One turning vector, and how many steps it has turned
The counts run from 0 to 108.
[ -2   1   3  -4 -16   8   4  32  -6  -3 -20 -19  20  21  -7 -21  18   1
   0   4   1 -19  10   6 -14   3 -18  -7  -8  23 -14   9 -14  14 -27  20
 -14]  13
[ -3 -14  23 -13 -14  14  10  22  -8  14 -15  -9  16  20 -17 -14  32   4
 -14  12  12 -22  -3  -1 -13   5 -10 -17   1  20  -4   8  -8   7   3  27
  -7]  12
[ -7  -5  12 -22   1 -13   6  16 -16  15  -5  -6  12  -3   4 -20  -4 -16
 -19 -12 -11   6  14 -36  21 -14  10  -9  20 -27   7 -18  21   3   9   1
  -6]  104
[ -7 -26 -11 -13  19   6  -7 -34   4 -34 -20 -11   2 -27 -11  -6 -14  13
  -8  10  10   1   1  18  -9 -16  -9  -4  31  -2  -6  22  -1  -2  -1  -1
 -12]  48
[-21   6  19   7   4   0  -6   5   8  19  -7   2  15  -6  15  -7  20  -2
  23  18  -2 -28   9   6  20 -29 -16 -11 -15   4 -14  23 -27   5   3   0
  -1]  84
[  1  14  -1   0   6  15  -6  21   3  18  -7  46 -15  13  -8  13   7 -32
   5   0 -34  17   4 -28  19   0  11  -7  11 -14  -8  -1   6 -10 -11 -19
  -9]  33
[ 20  -6  19  13 -11   6   4  17   2  10   0   9   1  18  21  15   1  -4
  -6  -7  10  22   2   0 -28   4   1 -32 -24   7 -19  -1  17   2  16 -24
  12]  63
[ -5  21  12  -6   4  -5 -23   7  -2 -12  -7 -12   4  -3  11 -22  -3  -8
 -14  -6   3  35 -16 -19  14  -2   2  15  21  -6  15 -20  36   4  14  21
  -4]  99
[-17   4  18  -5   7  -8   6 -18  13   5  -6   3  -2 -20  -2  -5  20   3
  13   0  21 -17 -14  16  15 -27 -25  15   2   8   8  12   9  -8  36  18
  14]  87
[  5  15 -13 -14 -11  -5 -13  34 -23   1 -12 -19  15   0  25 -17 -18 -22
 -22   5   2  25   4 -19 -13  14 -13  -7 -18 -12   8  -6   6   0 -15  13
  11]  102
[-38 -39  10  15   4   3   2 -17   3 -22 -16   5 -12  18  15 -15  15  21
   8   0  15   1  -4  -7   0 -21  19  -6  -1   1  -7   8  11  -3  24   3
  -8]  54
[  8 -12  25   7   0  -4   9  -3   4   4   3   7  -1  17  10  14  -1  -5
 -12 -15  21  17  -4   7 -18   1  11 -24  -3   7 -12 -13  34  -7  37 -18
  17]  62
[ -5  12  33  12 -19  12  -8  46  -3   7  -8  24   6  21   3 -10  11 -26
  -1   6 -15  21  -7   2  11   0   3   4  -8 -10 -14  11  19  -1  20  23
  -2]  96
[ 15  18   7   3  13  25   1  10  -5  12  23 -27  28  -9  -6 -12  16  -5
 -23   4  18   2  -8   9  -3  13 -28  -4  16  -6  11  24  -9 -19  -6   7
 -24]  6
[ 15   1  15   6  -3   9   9  -6  15  13  10 -10 -15  25  23  21   8  14
   5  -4   2  23  -7 -32   1  -9   1 -11  13   1  -9 -18   7  12  20 -35
 -11]  67
[ 13   0 -26 -21   3 -13   1   8 -10  10 -22 -11  -1 -11  14  -3 -24  -1
 -21  12  12  12  15 -39 -19  -5 -17  -8   8  -4   9 -18   9  21  -9   2
  -5]  106
[ -8  12  -5 -12  11  -7   4   1  -3   7 -12  23 -20   4 -11   2   1 -25
  21 -32   0   8   2 -15  18 -12  -6   8  20  -6   7 -10  32  -4  19 -10
   8]  28
[ 15  15  -1   3  -9   3 -21  15   6 -23 -21   2   4  -6  -2 -10 -13  -8
   3   3  19  27 -12  24 -11  -1 -30  20   1  10   2   6  29  -2   8  18
   4]  94
[-17  11   7 -19   7  -1   0 -10 -15  17  -6   0 -13   9   4   0   4 -24
  17 -13  12  -8  -9 -11  -6   4 -14  -7 -11   3  -3   2  25  -2  44  11
  27]  24
[ 11   4   4  25  -4   4   6  30   6  40  14  23  28 -10  14   5   2  -3
 -19   6   7  16  22  -6  -5  -6 -18 -22 -17  -1  -3   3  -4  -6  -5 -18
 -10]  0
[ -5  23 -27 -10   2  -5  -4  16 -13   9 -24   2  -6  18  12  -1  -6 -27
  33 -19  -2   5  18  -3   0   4 -24  -5 -26  -9  -3   6   3   2  -7  -8
  19]  26
[  4  12  -2 -20   0 -12  -7  23 -26   2  -6 -21  27  -5   7 -25 -14 -21
 -16 -15 -11  16  11 -19  12   7   1  -4   5 -30  13 -13  17 -14 -10   6
   4]  103
[  5   4   0   5 -16  -2 -11  22  21 -10 -28  18 -15   7   8  -2  -1   0
   8   4  20  24   0   8  -7 -23 -28  28  -1  13  -9   3  24  27   4  15
  -4]  93
[  8 -18 -21 -36   1  -8  -2 -17  11  -7 -20  -8  15 -26  13  10  -1  -4
 -30  24   8  -4   5  -6 -28  -3 -13   1   1   7   6  20 -11  -3 -25  -3
   5]  43
[ 13   4  17  12   6  15   8   7  23  33  17   5  -2 -10  11  10  12  16
 -25  21  24  14   0 -20  -9 -13 -22  -5  15   8  -5  10   5  15   4  -1
 -28]  4
[ 12 -11   4  11  10 -12  -7 -14   3 -20  -2  -8   8   5   7  11  -9   7
  -5 -30  26  28   1  10 -10  -6   8 -15  12   7   0 -24  45 -14  17 -22
  12]  61
[ 23  -2 -22 -32  18  -6  -2  -9 -28   7 -10 -13  13 -22  -8   0 -32 -17
 -20   2  14   4  12 -14 -22   6 -14 -15  16  -9  14 -16  13   4   7   6
  -1]  107
[ -1  11   2   9  -7  -2  -8  18   3 -14 -10  -2  17  -8  -9 -15   5 -18
  19 -23  13  -5   1  42  14 -13 -32  21  -7  -6   6  25   8 -18  -7   5
   7]  90
[  3  10  11 -17 -20  -1  -8  33  -7  14 -15   1  -1   7  31  -6  -4 -11
 -25  14   3  22  -7 -38 -18  10  -7  -5 -10  -6   4  -3  11   9   8  20
   7]  101
[  0   7  13 -19   2  13 -16  -4   6  21  -4  25 -10  -6   9  18  17 -27
 -33  27 -11  11  -8 -34  -3   6  18  -6   8   3   6   8  -6 -17   4   6
  11]  37
[ 10  16  26  -1 -10   9 -19  25  -7 -12 -10   9   7  -2 -15 -11  -2 -28
  -7  -6   4  23 -19  18   1   5 -13  10   5  -4   1   8  30 -16  27  28
   8]  95
[ 20  16   1   2  11  18   0   9  10  19  15 -13  15 -10  10   2  10   8
 -22  22  27  15  -4   3 -19   6 -37  -3   0  12   5  20  -7  -1 -15   3
 -21]  5
[-17  19  -7 -18  23 -12 -13 -18  -6  -4  -9 -23 -11   3   2  -7  -2 -10
  26 -22  20  -3 -11  -1   4   2 -19  -6   1   9  -3  -9  33   1  30  10
  24]  23
[ 19  -4   3 -13  -3   0   8 -23   0   5  -1 -13  12   0 -25  17  14   0
  -1  -1   1  -5 -11 -16   5  -3 -13 -11  34  17  29 -32  -6 -22  10  -3
 -19]  74
[-17  28 -20  -6  22 -20 -16  -7   1  -8 -15 -22 -15  11  16 -18 -10   0
  33 -10  12   0   3  -8   4  -9 -19   5  -3  13 -15  -7  19  21   2   3
  17]  22
[-20 -38  13  -5  -3  17  -2 -11  -1  -9 -14   9  -7  -3  -1  -3  -2   4
   0  27   7  -3 -11   5 -25  -1   1 -17  -9   2 -20  40 -15  -2  24   9
  -6]  50
[-17 -22   9  14  -1   5  -3  -3 -15 -19  -9  -5  16   7   0 -12   3  -8
  -2 -18  21   9  -6  27 -14  11  17 -19 -16  -4   5   5  19 -39  17  -2
  21]  57
[-15 -38   2 -10  -2   0   9   0   2  -7 -17   8   8 -12  -1  -7   3   3
  -3  15 -14 -14  23  -3   6 -26   5 -11  12 -18 -18  36 -19  11 -18 -12
 -15]  46
[-14  -7  15 -10  -4  -3  -1  -2   4  -3 -14  -6  -2  15 -16 -12  13   4
   4   9   4 -19   2  -9   6 -14   8 -12  12  31 -28 -12  23  32  17  26
  -3]  16
